In the data rows, the value 128 means zero.
One hidden rule gives every row of this table a label. Here are some rows, each with its label.
[114 194 206 158 208 192  36 122 153  65 157 255 202 154  25 139  88  14
  81 138 104 197  87 134  76 255  95 152 182 145 136 255 183 238 255 172
  36 102  45  99 165 152  54 189 232 127 136 231] VK
[122 147 149 114 140 222  74 126  78 136  64 194 126 152 130 141  74  94
 123 100 131 116  91 124 203 110 134 141 149 117 121 157 131 182 136 150
 102 128 137  94 157 150 144 186 115 161 157 216] Nq
[181  96  97 156  56  15 254 121 187 160  77   0  99 129 150 144 249 248
 123 158 132  81 176  99  75  66 157 103  85  90 103   0  92  40  73  57
 233 142 153 171  80  98 158  50 214  90 129  59] SX
[160 101 143 143 104  88 105  98 171 147 152 119 124 124 124 152 120 185
 131 135 102 109 127 133 166  79 108 143 122 122 122 144  95 173 187 117
 191 155 107 106 133 103 146 142 103 178 127 176] VK
[131  72  77 131 132  43 222 122 162 111 164  93 151 159 143  82 124 119
 120 130 162 132 124 155  67 138 136  79 123 149 150 164 121  86 148 133
 144 125 147 178  93 136  68  51 185  50  92  10] Oi
[103  95 142 127 162 145 154 143  89 106 162 226 165 139 116  74  60  80
 121 108 132 172 134 148  55 165 124 145 113 139 126 158 152 154 160 135
 108 136 124 110 142 135  86 191 185  80 117  59] SX
[139  98 155 137 148 126 154 103 154 127 205  87 135  90 106 157  62 169
 132 137 139 133  82 128  96 119 116 119 105 158 107 117 139 126 184 149
 207 140 139 142 148 133 112 121 208  96 127  88] Kb
[115 194 123 119  90 185  87 115  71 128 139  55 113 124 105 136  99 110
 168  91 127 102  86 109 171 108 152 150 124 121 138  73 118 106  83 115
  48 119 147 106 144 125 165 184  68 186 134 233] Nq
[109 189 110 100  62 135 144 155  88 132   5 105  99 170 171 152 166  16
 131 120 131  70 180 104 145  93 144 145 119  96 116 167 103 101  92  63
   0 109 134 109 146 129 185  42  79 209 163 211] SX
[157 173 135 134 128  78  99 101 158 137 111  95 117 100  96 180 187 207
 109 138  88 116 148 116 170  95  95 131 133 114 103 108 132 130 197 109
 147 133 124 133 118 122 112 166 165 152 119 109] Nq
[133 255 147 119 149 110  43 138 140 113  30 153 157 164  82 120  98  37
 109 112 100 139 170  99 107 188 137 126 142  86 124 189 119 100 206 121
   0  84 105 104 157 133 103 153 221 144 159 254] VK
[125 168 211 133 186 213  19 100 128 150 232 183 153 103  45 160 164 137
 134 135  79 118  23 121 255 125  82 174 146 152 100 166 125 255 193 157
  76 151  64  84 184 138 140 217 107 178 132 229] VK
[189 147 128 196 129   0 154  97 255 162 160   0 171  75  32 197 255 255
  52 202  50 144 116  99  89 109 135  86  99  99 119 105  74 140 255 106
 255 163 103 163  44  75  79 140 255 132 113   0] SX
[137 175  93 124 129 149 137 141 116 116 147 165 120 141 212 118 111  97
 148 131 143 125 183 121 156 171 142 132 139 131 153 239 132  87 139 134
  82 111 134 123 142 142 120 134 170 156 140 156] Kb
[115 205  82 116 116 126 102 166  97  97  24 185 119 178 186  97  58  86
 145  99 156 135 219 124  70 231 142 129 147 101 156 255 142  93  81 116
  41  79 171 122 135 139 131  78 167 138 142 164] Nq
[177 133 108 140 112 107 171 109 205 144 141  51 121 119 155 155 218 166
  99 158 122 110 154  98 194  26 140 133  84 106 101  75  63  96 247  74
 124 107 120 137  72  97 133  88 187 200 139  80] SX
[139 191 210 131 162 167  17 118 154 132 127 176 167 136  76 136 150 116
 107 113  91 135 115 101 255 146 113 198 159 137 115 198 143 161 167  90
  17 147  85 103 131 144 160 217 113 187 163 255] VK
[133 194 159 128 119  92  52 115 143 111  89 209 154 168  69 144 134  71
  72 138  86 149 142 116 107 173 139 125 174 106 129 255 136 135 160 116
  67 102  97 116 140 150 102 174 223 163 139 188] VK
[106  75 121 122 126 154 126 128 114 113 159 231 128 130  84  86  35  89
 138 115 155 152  52 154 123 172 101 105 150 162 164 163 164 172  44 150
 200 121 150 136 150 128  89 124 141  77 100  55] NL
[151 142 145 143 136 133  64  96 135 147 136  72 123  97 119 172 189 143
 110 120  98  96 102  94 213  90 123 154 133 125 104 146  81 225 194 121
  97 151 125 107 131 121 140 182 101 169 151 170] Nq
[ 92  90 106 105 139 133 136 146  81 104  63 164 110 171 154  79  48 125
 147  92 159 151 109 143  42 164 125 120 140 159 159 177 154 145  74 159
  49  84 115 130 145 133  90 114  49 109 134 147] Kb
[137 109 122 145 116 119 126 129 132 157 102 131 113 120  64 164 166 158
 120 135 112 109 138 116 175 131 122 121 121 124 119  62 128  72 188 103
  48 147 136 116 103 112 143 129 197 170 129 165] SX
[106 236 176 121 190 248  19 105  86 103  55 255 147 158 112 128  96  28
 120  97 133 114 108 113 181 186 113 173 191 126 137 255 166 229 192 145
   0 113 115  68 238 148 150 188  64 201 151 255] Nq
[168 162 156 172 142 108  66 112 198 150 104 157 148 109  57 159 188 176
 117 168  85 136 109 131 132 122 107 139 144 122 107 115 129 137 255 111
 171 167  91 134 124 111  97 186 184 147 113  93] VK
[125  67 111 144 113  42 122 115 163 138 139 142 146 100  98 136 138 155
 122 136 142 148 107 156 116 139 112  93  91 141 143  87 143 140 151 138
 253 136 145 143 132 117 110  93 162  93 100  96] NL
[159 136 158 163 157  63 121  88 220 155 246 133 169  88   0 131 193 224
  97 154 107 161  79 138 114 173  93 106 118 163 111  86 109 171 203 168
 255 150  98 160 136 107  82 229 135 110 102   8] VK
[106 149  79  80  90 169 160 164  50 125   0 135  68 179 255 111  68  17
 153 103 164  90 165 127  90 107 173 152 130 114 146 109 120  80   0 117
  35 116 200 116 120 157 180  68   0 165 161 222] Oi
[133  83  77 123  95 103 216 131 134 149  86  49 129 117 137 165 160 195
 131 135 135 107 151 100 131  58 150  98  93 105 103  86 109  93 111  79
 214 144 145 149 110 122 135 118 164 131 123 135] NL
[124 161  71  90  89  56 200 150  38 137   5 112  86 147 226  80 186  99
 127 124 162  94 180 133  32 104 163 100 119 107 129 100 126  82  77  96
 118 113 157 159  95 115 148  95 108 115 162 143] Oi
[113 154 168 127 135 155 105 126  97 119 132 223 156 128  64 126  85  75
 119 110 102 135  71 140 143 155 116 129 141 134 139 231 153 158 183 174
  39 115 108 124 163 142 117 199 125 113 120 141] VK
[113 101 181 126 157 132 163 120 109 116 174 186 139 108 140 114  96 128
 141  99 143 151 111 146 101 149 106 108 142 141 150 169 158 152  69 176
 138 127 103 159 149 126  67 133 146  72 103 100] Kb
[120 100 120 123 113 148 123 148  87 107  93 120 116 141 190  99  99  85
 136 120 132 121 151 128 107 107 131 116 139 141 129 208 133 104  94 130
 101 108 129 121 136 144 132  86 118 132 141 201] SX
[100 121 130 136 165 144  59 130 106 123 160 137 123 145  73 108 108 116
 115 135 119 127 110 128  98 201 114 134 147 128 112 230 149 136 126 133
 110 132 127 129 151 123  88 132 157  82 130  86] Nq
[ 99 158 145 115 134 219 137 148  94 100  38 172 108 131 175 112  99 129
 160  96 143  90  97 133 130 159 141 136 146 130 141 220 145 142  77 141
  79 126 137 107 140 146 124 131  82  82 133 174] Kb
[ 85 156 110  90 106 117 150 152 105 134   0 209 106 148 197 124 104  41
 156 113 165 120 176 110  96 131 164 128 143 118 128 189 126  38  12 126
   0 118 162 102 116 135 132  96  99 149 161 203] Oi
[147  90 137 149 156 118 159  98 128 125 210 171 162  80  45 154 135 198
 119 132 100 160  57 131 174 153 112  96 108 138 112  93 139 185 210 167
 255 149 107 135 110 106 104 134 155  89  86  89] SX
[105  81 131 110 138 107 143 144  94  86  81 251 167 158 150  63   8  82
 146 109 176 171 148 160   0 214 111  93 173 127 170 237 187  98  89 174
  70  71 122 116 108 153  75  86 194  24 122 108] Oi
[126 178 183 130 202 202  49  88 134 128 163 205 153 131  21 139 117  88
 114 108  82 153  64 135 191 206  91 173 154 147 128 175 149 255 169 187
 102 139  95 105 169 142 102 207 144 152 116 175] VK
[141 148  96 115  98  88 177 133 122 144 122  51 100 117 157 141 152 165
 139 155 138 127 159  89 107  89 153 116 108 121 133  78 111  58 189  98
 207 120 142 131  81 122 116  45  80 120 136  49] Kb
[154 135 112 118 117  43 175 123 182 152  42  35 101 122 171 162 198 141
 125 154 128 101 122 109 148  99 146 118 104  88 108  75  97  52 216 105
 170 149 116 152  79 125 173 106 156 171 132 151] SX
[121 144 111 112 124  76 184 137 155 138  80 103 106 149 162 124 161 119
 107 145 114 106 185 110 117  84 170 142 138 110 124 112 107  58 146 101
 139  96 137 134  83 111 128  82 152 140 134 140] SX
[146 180 168 145 180 125  27 107 235 112 191 158 183 177   0 164 131 144
 100 142  65 165  96 134  86 206 110 133 164 130 137 247 162 194 188 129
  89 114  78 109 116 130  82 169 198 109 130 190] VK
[171 184 155 151 115 106  98  92 251 159 134  34 157 107  33 176 255 140
  89 154  74 118  88  79 189 105 126 144 132 108  87  92 122  74 255 106
 134 147 116 109 111 109 150 171 176 218 144 197] Nq
[139 113  92 131  93 126 194 138 157 151 210  26 116  84 180 177 184 166
 115 142 118 108 138 119 136  60 151 137 126 113 117  23  91  54  69 112
 226 132 139 141 101 110 172  91 183 133 124  93] SX
[124 208 225 128 188 187   0 126  88 110 148 255 173 150   5 134 120  90
 105 115 131 141  62 128 133 199  91 195 190 140 145 255 169 227 255 173
  70 133  68  86 164 161 117 200 114 120 137 191] VK
[149  73 104 116 117 116 158 120 137 122 224  49 118 109 146 140 186 156
 138 111 135 136 109 136 223  83 127 130 101 122 105  44 122 135 160 116
 178 139 145 131  90 123 131 174  83 101 117  69] NL
[143 255 156 134 161  65   4 128  98 128 145 188 169 169  49 134  61  79
 110 118  95 137 125 131  68 207 132 119 204 128 137 184 149 138 241  94
  13  93  64 114 112 139 107 156 247 171 151 187] VK
[129  99 185 137 221 201  86 106 155 135 255 241 158  86  50 102  90 198
 123 134 117 145  65 151 148 184  81 138 152 160 131 155 171 213 133 194
 155 140 111 104 164 137  60 194 108 128 105 126] VK
[166  91 127 120  90  98 162  93 182 154 132   0  91  97 110 179 203 245
 149 156 111  90 150 102 236   0 140 124  87 107  87   0  60 104 136 102
 255 172 150 139  78  86 192 130 107 205 114  20] SX
[101 166  79  98 100 190 101 145  52 131  24  98  79 141 255 105 138  85
 153 115 172 103 164 123 111  60 183 134 124 118 129 154 134 133   0 110
  44 109 154  87 129 146 204  90  83 176 134 140] Nq
[112  77  74 113 101 116 197 138 117 151 172  24  86  94 230 104 123 158
 176 143 155  98 135 134 117  18 139  98  84 132 124  53  99  57  60 116
 251 172 178 170 107 107 154  33  53  76 120  77] NL
[114 117 134 112 139 102 125 143  61 105 100 160 143 150 130 115  20  41
 130 107 138 172 202 153   0 211 133 114 154 128 163 202 174 154  91 152
  31  87 125 142 156 153  78  80 145  89 132  80] Kb
[118  93 110 123 135 174 148 125  62 117 108 163 119 153 195 109  51 112
 146  96 123 122 135 141  73 155 135 145 122 147 140 113 143 138  31 190
 185 149 135 129 162 139 110 148  23 104 115  97] SX
[122 118 124 143 102  88 165 135 165 135 119  53 115 117 191 143 191 175
 117 151  86 145 122 118 129  92 124 127 104 124 118  21  96 127 175  95
 163 128 126 148 137 127 143 114 147 134 107  93] SX
[111 161 169 132 143 160 124 128 135 117 150 130 139 125 139 139 139 125
 137 121 154 112  99 136 162 181  84 146 127 149 140  90 138 173 101 160
 121 152 110 117 143 146 101 153  93 146 118 152] Kb
[119  95  81 122  92 138 170 169  86 111  27 170  91 153 203  95  40  74
 136 114 172 109 187 146  32 162 146 123 110 127 150 167 144  76   0 132
  69  93 171 154  83 146 144  64 152  69 148  81] Oi
[102  39 120  97 136 168 138 147  68  93 116 200 122 150 131  71  54 122
 145 115 173 141 181 146  57 146 134  98 128 157 163 116 145 127  67 165
 171 125 157 132 118 134 133  67  99  30 107  71] Oi
Which label does each new row get?
[130 209 166 147 154 147  48 120 138 132 214 149 154 149 121 148 133  65
 117 123 117 125 101 125 173 149 105 162 159 129 108 143 143 218 203 160
  82 147 125  96 190 130 167 214 128 200 127 196] -> Nq
[119  63  76 123 124 117 190 145  70 116 140 102 127 159 189  92  35  95
 164 138 175 119 136 140  85 149 157  96 126 136 145 167 150  88  52 149
 181 126 153 141 145 131 127 121  83  76 115  49] -> Oi
[134 152 156 127 132 132 143 124 119 130 146 111 141 137 173 135  68 183
 122 125 133 141 120 119 128 152 112 129 133 137 117 152 120 139  59 116
  96 144 170 146 111 124 139 139  62  93 145 148] -> NL
[ 96 158 163 101 136 226  17 155 106 113  61 195 127 166 173 100 122  32
 140  80 132  95 131 133 155 156 148 157 153 140 132 176 158 147 127 121
  25 121 155  62 181 141 156 156  42 178 167 252] -> Nq
[ 89 171 187 108 161 255  37 131  63 121 247 255 115 140  78 121  44  52
 161  83 149 133  66 153 204 159  97 177 175 161 124 231 161 228  99 211
  43 154 133  78 238 157 132 204   0 112 133 214] -> Nq
[104  28 105 129 141 169 177 123  94 112 233 126  81 107 158 110  36 170
 178 101 173 140  76 162 146  87 115 138 101 162 134  61 122  89   0 155
 205 146 158 134 171 145 148  87  13  84 110  21] -> Oi
[155 255 164 117 102  63  96 110 201 148   0  46 128 162  67 171 247  68
  81 157  81 127 174  81 148 118 147 129 145  60 119 152 102  44 255  51
   0  79 126 117  69 119 161 113 209 231 185 216] -> Nq
[159  84 131 131 111  68 141 122 103 133 121 115 116 108 155 127 170 141
 113 149 116 146 131 127 146  91 146 115 134 138 133 118 105  96 145 135
 163 124 146 134 112 115 154 136  92 134 109  89] -> SX
[ 85  42 128 115 108 145 158 157  13  91 173  65 112 152 193  90  57 145
 157 107 170 157 128 153   0 182 151 104 136 141 149 111 161 146  68 146
 188 108 166 149 108 154  88  93 153  74 126  24] -> Oi
[129  88  78 120 111  66 215 150  65 107 146  43  99 105 158 116  46 203
 150 147 187 107 134 127 104  81 132 102 113 129 144   0 100  94   0 114
 188 128 161 153 102 115 114  76 162  64 103  48] -> Oi
[170 146 104 163  74  78 178 123 206 149  29   0 134 104 152 113 178 179
  92 156 121 129 190 117  53 112 138 110  91 102 111  44  96  47 179  82
 255 115 123 169  52 106 118  70 210 136 108  96] -> SX
[124 105 113  96  99 133 145 115 112 137 158 160 137 109 152 112 129 203
 155 124 175 140 137 146 182 131 136 146 103 142 107  23 109 166  84 144
 238 145 141 125 162 133 141 143  42 125 139 111] -> Oi
[112 115 151 114 151 199  82 142  99 134 137  98 109 106 128  98  88 115
 155 104 133 112  48 155 255 109 114 148 121 149 127  91 128 165   8 169
 112 147 165 113 159 138 136 136  37 121 127 141] -> Nq
[105 170  63 104  77  73 173 151  85 142   0  35  83 153 210 119 117  68
 110 121 182 114 198 104  86  75 153 121 100  81 137 190  91  11  42  48
  71 119 183 117  79 128 168  61 104 202 154 176] -> Oi
[148 210 147 167 145 138  61 106 190 178 175 114 157  87  41 203 228 182
  86 163  70  99 134  91 205  43 113 165 156 101  90  48  82  96 255 101
 101 133  99 127 120 111 177 143 118 206 149 169] -> VK
[113  80  89 113 143 210 133 127 107 133 203  73  98  87 110 128 123 186
 147 125 154 132  57 141 122 118 144 146  98 151 133  35 118 187  37 153
 171 160 125 135 158 113 148 130  24 119 119 164] -> Kb
[136  75 147 163 142 105 182  93 171 145 206 112 133  88  74 146 151 207
 128 152 121 118 104 123 191 150 112 115  83 144 111  28 107 126 157 147
 238 165 125 164  75 110 134 156 128 154 112  51] -> SX
[141  81 133 180 155  82 160  86 186 139 220  51 138  85  20 142 170 255
 132 179 102 134  97 134 188 134 117 123 102 131 112  74 147 173 169 150
 230 138 114 166 124 104 138 161 147 109 100   0] -> SX
[134 116 129 131 127 154 176 114 103 132 154 169 117 112  83 154 148 133
 125 120 122 125 105 134  98 165  99 131 134 125 132  66 125 151 151 120
 139 144 147 120 160 123 156 143  69  95 110 134] -> SX
[130 112  86 120  94  69 168 141 182 108  23 101 137 153 165  98 120 104
 102 135 126 150 202 116   0 213 154 109 136  88 162 171 142  64 182  85
  65  81 121 165  95 134  96  57 255 115 145 112] -> SX
Which column or columns does the hidden rule look at? Columns are counted from 0, in order:
6 20 38
